500 stands for zero in the data rows.
Every row has a hidden score. How much higher is the second row's score than the first row's in each pair? 15 means about the same, 30 much higher and 0 much lower. The score is a weighted sum of the row's numbers plus the product of two more (or one squared), each taken from its middle value.
[449 553 754 388 545 564 461 677 361 550 650 328 667 643 444 235 476 609 426 521 415 521 490 515]
[589 590 517 577 528 346 696 536 708 525 375 460 441 500 466 513 560 359 438 687 337 515 334 555] 13
[587 422 568 648 584 388 455 658 567 553 354 660 369 375 621 723 516 399 462 492 361 553 548 652]
[312 685 382 362 413 693 529 407 429 395 628 322 552 622 524 446 466 531 623 443 672 503 555 424] 21
[440 543 532 298 459 613 498 611 340 436 671 488 584 706 431 309 625 443 670 508 637 457 557 438]
[717 284 450 545 473 361 483 478 521 493 294 504 436 463 491 620 628 329 400 472 418 429 591 662] 15
[708 464 347 571 562 393 488 641 581 464 437 379 451 612 544 481 536 238 614 327 396 511 657 643]
[534 369 425 577 502 349 364 565 700 566 470 605 303 474 573 549 428 280 440 477 365 577 450 659] 14
[546 645 565 629 345 577 565 252 517 573 435 623 596 511 641 500 331 585 420 674 552 647 330 432]
[337 661 599 363 573 629 552 365 339 457 664 315 555 671 487 422 433 524 660 480 520 390 575 371] 19
[415 591 592 329 475 645 841 461 459 574 554 413 696 653 522 441 504 659 510 429 603 510 455 505]
[652 509 455 612 494 331 515 629 577 538 283 577 368 416 606 621 548 396 394 472 401 521 513 725] 6
[675 583 707 677 577 492 570 655 353 750 429 509 379 414 410 452 440 492 417 383 529 414 421 461]
[671 451 475 679 641 446 578 382 646 662 453 572 426 400 540 593 504 486 391 549 333 592 327 568] 17
[603 435 582 658 418 474 408 494 715 436 396 674 555 443 598 530 485 456 366 685 439 559 458 696]
[306 513 639 453 431 627 376 504 286 617 482 419 466 629 431 475 229 591 496 527 390 494 359 439] 24
[398 530 587 479 382 584 590 589 339 504 662 591 257 477 433 378 261 501 501 551 702 426 463 387]
[474 585 549 429 674 618 519 514 408 389 638 338 574 689 287 269 442 494 718 492 625 395 628 515] 14
[391 756 564 416 295 645 461 432 436 335 628 391 309 464 489 506 436 604 610 424 648 455 468 577]
[615 678 454 596 369 397 633 588 625 490 507 508 319 290 567 327 496 545 495 490 284 432 499 416] 14
[366 598 532 261 621 577 495 527 430 443 729 542 637 525 524 425 588 597 597 506 661 397 590 392]
[641 251 421 644 483 477 481 561 546 629 351 636 375 486 674 599 571 359 379 524 358 501 441 592] 9
[646 466 628 686 488 385 497 530 591 588 384 690 421 352 570 417 579 401 350 515 465 605 383 631]
[476 529 440 449 565 700 395 389 590 382 558 543 403 558 519 331 203 628 646 571 520 510 420 311] 16
[422 517 543 440 439 434 542 410 580 394 413 605 417 341 361 597 463 661 445 570 456 727 205 526]
[402 601 443 581 583 614 767 599 589 341 396 638 510 421 587 284 409 596 352 653 598 540 494 567] 16
[599 398 522 685 502 353 396 641 605 572 394 575 396 343 658 550 541 419 493 401 343 461 565 672]
[359 539 652 485 416 550 459 520 255 414 753 429 340 639 422 430 459 561 461 626 530 471 628 398] 20
[603 440 504 462 417 388 470 766 625 405 300 576 435 363 568 538 462 405 400 559 421 353 352 622]
[624 233 463 611 558 375 400 399 601 609 429 556 459 475 614 584 668 305 381 519 425 476 606 345] 29
[444 498 547 323 420 600 505 432 327 450 630 378 541 390 452 362 550 628 535 342 701 356 620 332]
[599 328 303 582 406 493 342 509 438 521 420 610 465 536 562 801 572 574 697 420 450 372 579 664] 11
[511 456 385 339 422 516 844 660 538 564 550 540 771 528 503 501 528 463 571 343 484 471 336 469]
[534 433 394 520 686 605 544 613 659 597 446 482 550 550 798 799 511 527 629 473 339 448 545 421] 13
[525 341 588 660 583 417 442 501 577 462 326 697 555 381 563 504 515 526 267 302 415 542 401 428]
[611 480 395 541 524 474 446 491 625 462 410 724 281 345 462 529 490 346 307 492 387 725 469 615] 22
[498 433 462 642 511 392 619 512 576 453 241 423 295 499 644 501 564 572 296 387 464 596 480 601]
[563 617 474 443 577 469 399 578 387 463 583 386 551 495 198 236 699 443 475 609 665 505 716 456] 12
[592 306 371 535 410 388 460 671 505 509 301 582 293 293 558 592 592 350 398 471 446 465 582 569]
[633 468 258 629 398 303 504 625 544 530 418 506 485 330 562 499 566 446 492 355 334 563 671 615] 13
[351 608 580 401 488 600 444 381 296 315 626 389 590 582 467 491 446 737 595 486 507 558 458 300]
[584 476 313 517 420 458 544 597 402 473 419 712 461 344 619 537 677 687 384 717 339 533 381 646] 15
[526 479 281 471 446 626 425 388 435 560 632 638 363 519 269 475 423 577 310 435 493 434 799 474]
[413 554 564 385 514 680 543 426 352 357 651 382 681 555 523 502 496 571 616 632 703 363 727 464] 11
[549 330 475 562 723 339 402 534 531 501 297 630 421 379 513 615 605 421 282 491 396 520 453 662]
[577 379 449 619 546 333 388 531 548 483 301 472 406 444 516 722 561 405 580 583 290 423 561 592] 15
[347 501 523 576 476 437 221 661 311 618 546 358 582 763 482 423 536 549 374 545 447 613 432 413]
[375 513 428 260 575 573 649 534 454 603 618 439 647 467 423 498 651 622 514 392 525 468 279 378] 8
[347 593 640 354 531 581 661 430 355 498 652 497 660 696 394 292 556 534 655 535 520 474 632 458]
[559 371 595 440 664 466 560 509 457 446 431 711 359 500 359 601 255 610 343 493 684 610 424 651] 21
[671 372 610 681 473 445 550 487 597 534 416 681 586 551 390 492 489 484 416 370 350 342 373 566]
[541 351 386 573 435 331 448 594 567 622 285 693 316 455 723 583 597 423 471 497 411 543 517 533] 12
[431 651 541 378 268 504 483 343 378 431 605 553 571 607 294 377 399 713 623 452 568 429 552 495]
[657 391 338 587 632 376 345 574 636 564 358 509 473 379 595 590 531 409 382 459 320 480 627 665] 8
[439 461 739 544 316 617 440 574 346 454 515 490 686 486 525 475 609 580 840 546 571 554 611 338]
[562 461 506 599 438 367 452 476 529 651 292 547 393 401 754 657 588 406 333 480 453 524 707 620] 17
[370 718 543 404 393 510 517 433 510 472 639 393 418 498 386 312 378 547 494 485 796 504 363 552]
[534 395 466 623 390 338 301 455 603 566 388 530 381 525 606 697 496 338 489 506 518 612 704 626] 18
[405 574 623 371 600 735 559 432 298 426 507 290 619 547 437 346 389 476 456 515 660 535 565 394]
[521 539 541 468 288 517 687 338 311 511 512 659 646 544 397 512 436 566 310 272 486 460 470 311] 16
[301 510 606 551 522 753 494 444 338 547 548 372 447 628 591 414 288 508 432 435 558 572 692 399]
[333 594 505 282 619 574 722 400 458 530 573 433 587 535 334 417 383 663 480 480 422 391 473 533] 18
[464 279 503 482 467 414 458 574 468 636 412 508 529 267 708 688 654 542 467 548 260 333 445 556]
[316 752 444 401 480 601 565 460 403 495 579 456 677 641 506 396 424 702 602 625 698 532 495 391] 21
[343 496 415 510 552 435 665 458 540 494 376 642 482 252 498 548 640 457 255 357 370 332 418 454]
[486 519 650 421 659 403 563 559 529 736 490 599 330 574 398 304 419 689 477 495 572 795 486 505] 20
[610 405 352 581 484 404 307 500 692 484 340 489 383 387 503 697 517 417 479 594 371 412 517 598]
[451 506 609 335 508 572 546 522 267 438 668 310 621 730 382 463 481 582 589 483 622 463 560 373] 17
[367 442 695 325 597 595 627 499 422 632 701 497 628 603 397 380 426 397 510 566 616 389 528 394]
[633 405 322 592 585 298 278 621 610 554 349 448 456 495 533 550 500 314 419 534 404 468 566 600] 6
[356 610 491 336 404 544 396 525 491 441 624 281 682 698 446 454 427 565 583 597 663 379 636 456]
[523 514 538 513 442 493 327 602 348 539 433 857 466 593 695 432 641 453 269 638 565 336 563 548] 14
[543 378 449 514 479 610 365 312 593 616 438 413 421 412 414 678 290 452 571 564 342 309 374 584]
[694 357 532 573 527 386 524 509 319 461 429 571 444 395 529 682 618 396 406 605 367 714 383 626] 15
[548 382 521 666 601 314 675 663 559 546 432 577 454 284 418 542 462 564 312 576 496 420 439 609]
[318 530 563 342 519 645 558 494 353 462 508 323 665 563 360 437 374 618 604 640 572 568 649 363] 17
[530 515 399 677 536 261 557 559 441 613 378 593 426 345 657 621 698 468 594 603 511 532 550 659]
[513 664 848 502 536 569 296 537 480 441 527 345 747 533 591 627 578 400 374 512 444 368 610 452] 19
[611 519 439 690 416 326 518 408 627 615 447 556 464 433 505 474 492 338 361 484 410 500 289 593]
[539 429 689 496 465 597 674 429 409 527 754 353 612 592 603 435 402 388 472 497 646 279 529 371] 18
[506 726 456 333 350 521 589 412 526 426 410 403 514 513 402 593 398 748 696 402 568 520 393 509]
[636 264 439 548 483 387 483 560 740 534 407 542 397 392 474 653 523 315 600 507 448 389 508 546] 19
[464 506 534 295 530 592 563 405 301 478 555 345 546 615 412 404 686 514 616 424 655 331 518 306]
[266 599 547 481 479 579 535 375 343 342 686 558 672 542 566 351 596 690 637 546 609 529 580 444] 12
[558 401 462 634 564 263 495 561 683 499 370 504 372 500 549 553 569 332 397 490 350 584 437 514]
[700 372 420 591 481 384 375 625 668 551 406 595 508 524 606 617 605 402 379 307 365 539 547 604] 14
[355 521 440 525 352 312 635 134 407 498 448 701 439 475 450 528 496 583 533 546 483 521 469 566]
[400 677 433 354 428 604 671 361 379 341 610 509 496 624 471 377 489 749 602 455 525 437 397 445] 21
[542 614 693 675 383 457 674 451 486 555 542 663 509 369 401 512 473 667 607 554 503 672 313 460]
[446 735 416 521 684 480 576 543 542 594 523 497 454 513 350 832 368 638 425 628 510 646 432 620] 14
[699 418 407 652 622 438 344 652 688 620 405 459 389 518 596 602 584 465 516 554 339 510 581 557]
[370 591 553 484 466 510 483 438 386 565 554 558 595 401 175 308 408 396 666 554 451 336 590 305] 19
[634 410 334 606 535 465 328 653 590 535 282 475 280 499 605 602 573 379 494 555 453 440 471 668]
[374 542 672 384 550 587 450 491 266 367 637 365 576 604 512 260 406 633 457 452 542 525 526 333] 16
[352 697 558 502 481 751 513 402 412 501 586 432 529 567 603 439 272 572 484 519 701 581 659 367]
[514 624 684 440 572 615 482 346 397 536 684 466 592 800 379 529 473 534 742 520 529 658 444 492] 20
[694 427 574 598 559 525 585 568 592 470 303 561 567 444 468 552 372 556 444 439 311 729 417 378]
[538 487 480 578 703 533 555 214 594 490 511 558 498 396 408 686 488 479 656 626 282 674 547 614] 22
[433 481 542 289 625 639 584 471 391 408 687 407 477 648 392 478 473 501 699 460 607 500 575 312]
[348 449 553 491 520 639 362 655 405 383 620 393 520 486 389 511 359 501 557 613 717 295 626 309] 13
[378 521 561 355 394 567 726 418 422 437 500 504 657 558 403 513 460 805 591 448 505 489 410 341]
[625 505 622 609 509 343 521 529 612 581 401 634 348 452 483 642 508 371 446 408 313 438 415 711] 15
[305 604 544 343 572 652 423 442 383 522 657 419 668 632 495 443 372 574 544 540 691 377 513 386]
[293 673 456 457 490 548 621 329 302 537 515 411 447 652 378 435 370 711 472 539 552 675 423 547] 29
[292 513 487 367 395 646 502 555 404 485 594 422 694 675 456 440 479 611 650 603 731 449 558 449]
[663 373 312 604 415 461 419 677 599 607 449 553 562 422 539 549 499 413 576 564 317 443 432 792] 14
[336 595 472 442 531 656 629 473 358 425 613 363 786 749 374 455 514 581 533 444 601 492 532 389]
[520 574 372 607 266 553 812 543 322 448 507 571 483 480 486 640 721 575 399 580 426 458 446 478] 20
[370 602 514 570 522 609 354 419 425 367 680 595 520 534 485 339 553 484 491 499 597 698 300 237]
[488 421 653 289 527 647 465 602 408 539 638 498 608 616 491 523 508 506 485 448 666 200 607 417] 18
[354 407 759 349 529 618 570 541 415 622 545 482 584 669 522 265 590 404 476 507 654 610 527 378]
[427 631 494 407 486 631 755 517 335 430 508 626 437 577 275 702 550 542 562 332 385 569 512 587] 22
[360 416 562 331 520 567 305 465 311 485 613 564 524 497 323 568 321 629 464 340 570 386 438 481]
[539 556 324 524 434 569 698 391 438 320 380 539 354 371 376 482 576 779 546 378 599 525 398 444] 14
[555 399 498 657 470 364 601 585 674 526 348 637 449 408 634 533 374 468 343 513 406 611 544 674]
[628 343 414 689 549 353 416 562 581 538 438 484 431 312 524 633 501 364 432 396 377 362 541 600] 16
[386 358 520 650 638 632 461 420 365 558 671 456 416 586 505 412 573 600 335 700 580 629 339 437]
[662 439 361 508 458 506 525 411 500 457 408 313 501 443 641 872 447 544 624 502 653 591 539 400] 20
[451 343 308 531 316 518 532 448 649 443 403 463 293 572 674 552 285 491 360 615 503 485 533 383]
[385 545 772 381 657 567 561 513 458 568 662 389 794 656 549 386 524 486 573 522 684 535 599 496] 17
[638 533 269 579 505 542 339 601 531 611 249 297 479 352 529 633 614 464 366 531 497 459 558 438]
[601 332 476 608 484 321 480 587 605 587 387 465 342 366 612 660 548 409 474 486 394 327 588 688] 16
[640 399 443 696 542 374 410 508 650 453 370 516 428 483 645 543 686 379 493 536 375 655 494 469]
[371 631 590 403 519 564 375 337 340 509 660 368 667 588 487 458 502 567 755 312 506 529 478 312] 16
[660 558 506 529 312 353 703 677 629 499 417 572 494 347 535 475 461 634 410 434 341 490 458 646]
[241 587 506 348 428 529 417 483 378 450 598 330 511 550 396 473 375 591 649 542 718 434 516 480] 12
[389 606 527 382 518 694 679 587 405 523 572 338 412 787 524 483 307 522 540 440 624 424 507 407]
[584 493 443 490 619 499 597 470 643 495 341 687 364 444 589 713 728 570 583 467 548 394 261 590] 7
[260 459 547 458 443 558 731 571 262 520 629 429 630 572 447 322 563 535 566 649 532 606 621 468]
[381 488 463 365 689 726 554 346 495 351 562 260 665 483 618 556 398 543 597 510 613 464 585 402] 12
[435 529 442 544 492 516 253 525 639 343 510 702 530 465 549 362 444 474 263 585 285 346 463 554]
[395 704 426 506 421 424 721 536 437 450 539 587 375 284 321 444 295 665 497 530 624 530 404 479] 13
[506 611 651 424 646 534 476 447 450 284 663 404 703 734 374 360 510 539 576 512 560 435 281 451]
[559 459 361 629 486 335 621 682 629 684 481 582 493 407 363 505 504 518 368 555 332 652 403 411] 10
[261 593 653 508 569 625 667 359 395 434 628 330 703 610 535 487 548 600 480 434 610 585 537 357]
[667 402 492 498 577 464 431 447 562 602 494 313 586 406 438 670 753 353 419 216 481 448 350 504] 13
[708 353 326 518 539 419 355 447 524 569 400 359 473 463 522 727 669 294 503 477 444 485 519 688]
[655 452 491 648 502 358 491 530 589 570 560 658 396 450 503 625 675 375 455 581 315 638 329 540] 15
[536 417 446 477 502 562 438 301 610 453 437 522 565 263 346 555 421 518 338 426 366 599 222 583]
[230 513 371 379 406 591 626 440 519 673 473 453 645 631 536 336 657 435 550 453 679 523 461 564] 24
[607 421 389 669 570 342 419 579 594 614 491 581 443 283 533 608 560 335 556 460 315 550 536 645]
[465 597 569 352 641 465 351 464 496 496 715 587 609 709 435 420 471 481 707 611 620 304 601 403] 24
[581 573 666 663 620 473 604 594 391 539 490 444 408 187 363 520 542 672 464 611 366 478 491 595]
[578 394 495 651 579 370 396 513 648 601 424 446 348 440 514 640 715 351 459 513 415 500 597 734] 19
[387 441 672 440 396 581 437 620 468 299 552 509 675 379 324 378 501 636 570 514 582 315 604 294]
[693 288 404 596 565 375 444 716 546 519 379 495 327 458 611 496 515 402 414 402 354 550 494 672] 13
[356 524 584 360 460 630 475 461 331 387 655 444 550 637 498 351 350 593 613 392 711 399 540 421]
[548 464 776 670 574 619 392 422 499 462 594 398 428 485 428 270 538 567 549 518 432 385 489 286] 15
[395 645 463 446 309 590 419 298 426 243 490 479 402 459 574 341 446 602 525 419 657 517 464 290]
[656 256 477 583 555 429 367 627 638 521 392 530 454 455 512 606 642 358 393 456 306 592 392 567] 13
[368 491 563 416 430 664 436 376 416 404 664 412 513 656 498 415 447 545 498 403 553 478 505 138]
[515 525 529 595 588 334 482 550 625 411 374 609 337 486 654 591 464 273 225 442 522 567 464 557] 14
[550 523 374 484 700 475 744 606 659 515 530 528 590 603 468 617 290 658 615 513 404 659 361 392]
[544 593 418 573 372 443 358 590 686 407 322 522 427 302 566 356 494 327 375 537 498 525 552 679] 17
[333 662 729 479 677 464 321 557 521 497 522 570 470 629 590 290 415 686 560 458 470 353 620 340]
[628 638 464 676 522 452 709 472 660 663 505 653 509 407 363 510 680 511 420 399 492 556 354 479] 17
[373 381 571 467 398 597 413 493 394 781 576 353 510 548 603 530 374 391 415 599 263 355 642 573]
[353 519 735 404 456 346 643 473 578 328 658 402 563 424 572 580 464 628 406 373 467 519 403 614] 5
[423 655 601 339 514 647 584 412 332 423 584 379 582 580 575 522 416 631 511 607 752 516 586 334]
[569 307 446 655 405 447 485 655 578 439 487 623 402 365 503 464 679 505 401 763 477 548 343 622] 13
[357 537 564 365 477 620 548 436 319 467 641 275 572 546 445 413 453 582 550 486 749 462 611 321]
[643 398 455 608 367 381 432 611 647 506 390 626 407 400 592 603 620 405 507 548 282 594 457 611] 13
[348 539 631 236 482 518 500 557 380 479 665 474 678 590 387 516 489 440 439 473 630 408 467 475]
[620 559 536 640 643 294 520 644 582 566 366 602 384 556 604 459 529 394 401 408 376 705 427 589] 13
[498 721 555 379 523 523 351 580 337 354 583 349 459 584 577 382 428 593 696 502 614 370 400 262]
[400 593 666 356 555 712 586 393 430 460 662 508 685 701 544 424 462 547 487 454 624 612 549 342] 21
[609 421 444 527 388 384 570 540 595 569 557 615 441 350 685 495 387 308 449 530 257 506 409 715]
[494 435 209 577 549 369 218 515 497 537 424 485 515 439 542 690 461 328 632 544 340 554 423 517] 11
[531 608 264 547 285 363 677 403 582 454 418 620 386 488 548 654 521 498 464 702 410 470 490 637]
[570 509 466 677 494 346 411 658 581 597 347 596 380 360 486 577 549 337 469 495 322 449 558 629] 7
[650 519 412 680 527 316 436 637 632 635 410 600 430 422 612 548 568 330 455 506 379 546 409 552]
[608 464 391 613 492 359 453 669 581 466 360 529 345 284 648 504 557 369 398 490 402 531 471 742] 15
[522 385 474 559 398 600 425 550 591 617 404 503 622 565 494 586 559 372 339 645 355 708 223 601]
[466 768 459 314 685 538 727 479 409 484 625 455 547 542 539 560 422 620 624 467 647 415 363 382] 9
[379 575 628 361 416 669 465 524 363 435 634 371 598 592 380 404 372 587 601 558 685 489 513 321]
[500 448 435 428 488 543 537 414 374 277 730 270 668 680 584 257 518 468 442 391 561 521 545 540] 19
[690 450 416 627 491 402 431 692 565 474 358 616 294 417 677 542 587 388 314 517 444 584 497 528]
[450 609 305 373 437 476 715 332 522 472 516 445 365 636 479 458 324 719 564 639 496 519 361 446] 23
[465 651 411 451 272 466 565 372 631 413 438 674 603 489 562 734 267 483 578 580 595 465 463 492]
[458 451 617 316 393 611 279 533 316 463 591 685 669 661 552 503 457 564 425 378 613 496 452 424] 14
[608 497 443 552 386 392 294 559 680 570 369 560 395 392 455 546 421 321 536 460 492 508 286 657]
[481 588 583 587 554 544 426 623 546 454 625 673 502 597 768 400 258 536 386 643 517 472 293 347] 12
[390 410 470 325 562 517 617 573 378 423 600 216 540 639 479 539 442 552 649 519 643 475 693 319]
[399 635 655 407 612 677 412 415 492 535 544 359 686 674 596 447 589 592 589 587 753 415 559 340] 14
[502 236 276 534 532 317 534 525 564 712 542 524 541 584 496 467 642 350 572 547 347 570 315 580]
[363 656 632 373 426 594 460 355 286 467 641 377 556 593 499 451 439 647 572 501 692 356 586 425] 17
[595 496 570 506 688 268 745 319 438 519 456 496 511 487 589 434 640 327 484 444 293 476 611 604]
[459 499 644 386 385 628 481 523 560 195 583 466 429 569 347 350 479 620 559 632 675 584 580 478] 12
[548 467 481 635 492 422 443 454 551 591 458 806 379 514 497 474 613 404 259 420 291 547 359 550]
[603 451 344 499 650 651 520 404 461 641 384 494 437 421 447 832 462 417 709 498 619 509 664 457] 22
[510 630 440 376 598 490 774 425 376 468 556 486 461 462 438 524 478 834 572 469 613 609 387 355]
[406 477 508 368 346 652 481 360 417 379 680 438 513 613 283 458 600 580 536 513 594 438 731 415] 21
[517 386 391 601 481 306 441 464 679 472 327 626 430 407 559 637 662 417 413 385 455 568 492 655]
[496 432 525 372 369 684 333 529 406 450 560 354 560 707 544 393 436 423 694 553 644 519 494 270] 16
[342 644 503 385 565 621 508 418 381 528 591 492 615 695 406 344 548 589 435 582 544 199 554 335]
[445 554 676 368 452 672 508 358 420 486 682 469 544 554 474 433 445 708 656 602 682 386 604 399] 11
[405 539 452 547 435 298 592 212 474 498 512 477 642 347 553 467 562 660 481 288 331 615 596 494]
[553 506 528 673 579 368 502 669 557 407 565 699 428 395 509 565 452 387 521 341 505 571 210 459] 15
[617 521 465 654 598 401 472 590 631 491 306 587 401 404 655 600 484 244 452 477 401 569 579 519]
[401 553 647 320 590 561 622 547 450 574 624 369 628 663 350 456 675 594 574 388 671 478 706 447] 19
[396 527 659 341 485 646 455 526 265 462 603 369 481 591 495 312 512 633 591 396 639 380 517 365]
[569 384 579 468 472 563 671 368 668 596 433 536 605 415 247 688 665 382 452 555 563 656 497 576] 24
[462 541 375 530 310 323 605 457 617 334 471 537 401 517 311 603 395 624 690 467 505 616 389 534]
[353 748 578 415 533 609 510 594 475 589 705 512 643 456 369 415 360 621 406 676 473 381 587 378] 13
[379 517 490 339 593 631 557 473 392 373 622 314 761 551 578 455 346 614 611 448 655 454 615 394]
[316 620 644 343 484 650 612 550 444 473 641 549 388 414 313 435 448 547 645 452 359 386 490 479] 20
[414 540 736 404 520 556 441 390 307 585 674 407 706 596 607 393 512 606 642 426 500 314 647 387]
[650 361 433 549 493 375 486 556 578 577 414 508 489 574 553 761 676 330 356 518 341 501 326 478] 13
[618 204 400 577 497 305 423 497 531 543 501 476 408 373 533 648 425 344 524 500 355 566 425 661]
[598 257 246 566 436 409 410 618 621 510 353 643 521 378 579 486 612 520 507 497 360 610 627 640] 8
[359 620 530 429 529 644 525 561 254 289 569 387 451 471 404 473 476 587 724 501 700 425 550 374]
[459 587 413 521 664 325 474 607 687 470 390 534 376 396 627 778 485 558 555 488 568 350 579 654] 15
[693 579 395 577 424 548 483 626 575 453 623 579 391 422 463 587 693 598 541 340 274 638 445 650]
[376 500 590 450 411 595 453 587 369 204 635 603 479 730 648 593 615 627 586 510 597 628 619 550] 14
[469 419 442 322 430 567 312 713 430 400 489 391 563 525 305 509 418 449 616 607 400 282 506 376]
[447 556 845 469 565 588 531 576 512 420 582 494 501 612 661 530 296 749 609 492 481 402 485 339] 15
[405 763 504 469 789 610 540 590 517 567 587 509 697 639 293 414 482 466 376 404 665 400 623 529]
[373 616 510 337 578 581 469 509 363 459 644 302 573 667 379 476 423 711 504 588 536 459 661 332] 15
[437 557 746 552 491 533 461 475 478 577 670 623 407 698 362 207 636 501 486 389 552 323 509 486]
[391 640 523 361 532 685 378 492 355 458 649 422 680 648 495 492 409 531 646 591 672 466 607 325] 9
[382 626 429 375 576 620 456 447 318 532 589 324 665 732 493 468 516 705 519 379 646 475 568 340]
[651 525 286 627 474 384 461 621 590 676 334 452 365 539 673 525 516 408 503 408 482 415 514 741] 17
[580 454 614 694 491 397 503 688 591 503 342 715 417 455 531 490 478 383 349 446 398 631 492 570]
[473 472 592 579 329 620 400 211 544 401 421 537 562 314 518 412 580 747 507 405 538 568 655 479] 18
[387 644 406 306 466 570 535 296 613 599 471 478 490 599 521 688 350 615 560 356 458 657 537 499]
[725 442 639 526 537 369 409 572 701 622 502 505 447 310 574 435 528 443 501 672 378 393 670 508] 18
[679 446 502 677 451 369 503 538 668 616 392 543 431 298 604 555 540 325 427 398 474 530 511 541]
[596 433 431 553 328 407 550 423 482 499 394 665 551 500 515 694 214 558 431 426 400 576 349 349] 12
[514 608 325 396 522 563 569 320 501 476 375 390 502 477 780 723 501 546 711 646 671 447 582 479]
[428 571 678 375 428 631 560 467 244 342 622 638 564 530 473 487 547 560 333 446 644 652 470 384] 17
[566 282 439 601 532 303 432 581 641 643 297 528 476 344 570 575 512 470 407 499 364 462 497 612]
[658 437 505 699 600 380 326 520 585 622 405 605 503 417 617 487 486 292 400 509 365 541 475 596] 17
[627 660 358 583 431 428 492 374 608 538 491 296 407 506 514 562 325 446 588 205 470 523 353 603]
[581 555 514 697 501 542 200 332 459 596 511 397 628 643 464 613 526 495 610 424 708 457 547 443] 11
[509 434 307 563 612 314 610 512 659 727 407 575 328 411 637 544 446 451 464 463 388 540 445 710]
[423 791 565 467 315 585 469 427 453 412 708 425 596 578 603 410 523 565 819 511 562 480 524 435] 21
[300 648 642 454 786 572 503 464 365 565 678 377 654 550 312 434 581 527 488 582 507 453 521 338]
[725 529 418 689 428 420 532 376 616 563 424 699 485 472 509 621 632 451 462 388 397 491 436 450] 17
[679 376 442 608 430 464 436 516 623 438 366 659 439 391 520 585 390 330 316 474 368 577 551 629]
[485 315 808 533 289 465 469 535 438 406 548 535 431 620 500 359 333 625 665 648 505 446 614 503] 15
[658 339 329 594 474 419 468 598 567 504 310 490 287 420 622 638 520 420 469 514 382 538 446 695]
[367 511 560 467 286 519 419 473 486 345 661 643 501 495 311 520 381 614 657 364 527 297 626 414] 19
[317 570 652 371 374 462 483 392 392 455 647 333 613 677 374 415 496 567 608 661 608 444 463 428]
[358 752 618 335 370 548 487 418 287 427 587 489 597 598 523 444 398 502 626 482 678 408 549 422] 14
[682 533 331 483 511 337 408 266 484 495 485 488 566 316 612 675 544 341 488 588 320 388 556 513]
[531 340 330 632 490 304 482 458 669 569 520 600 425 550 487 413 636 326 373 528 525 584 323 564] 16
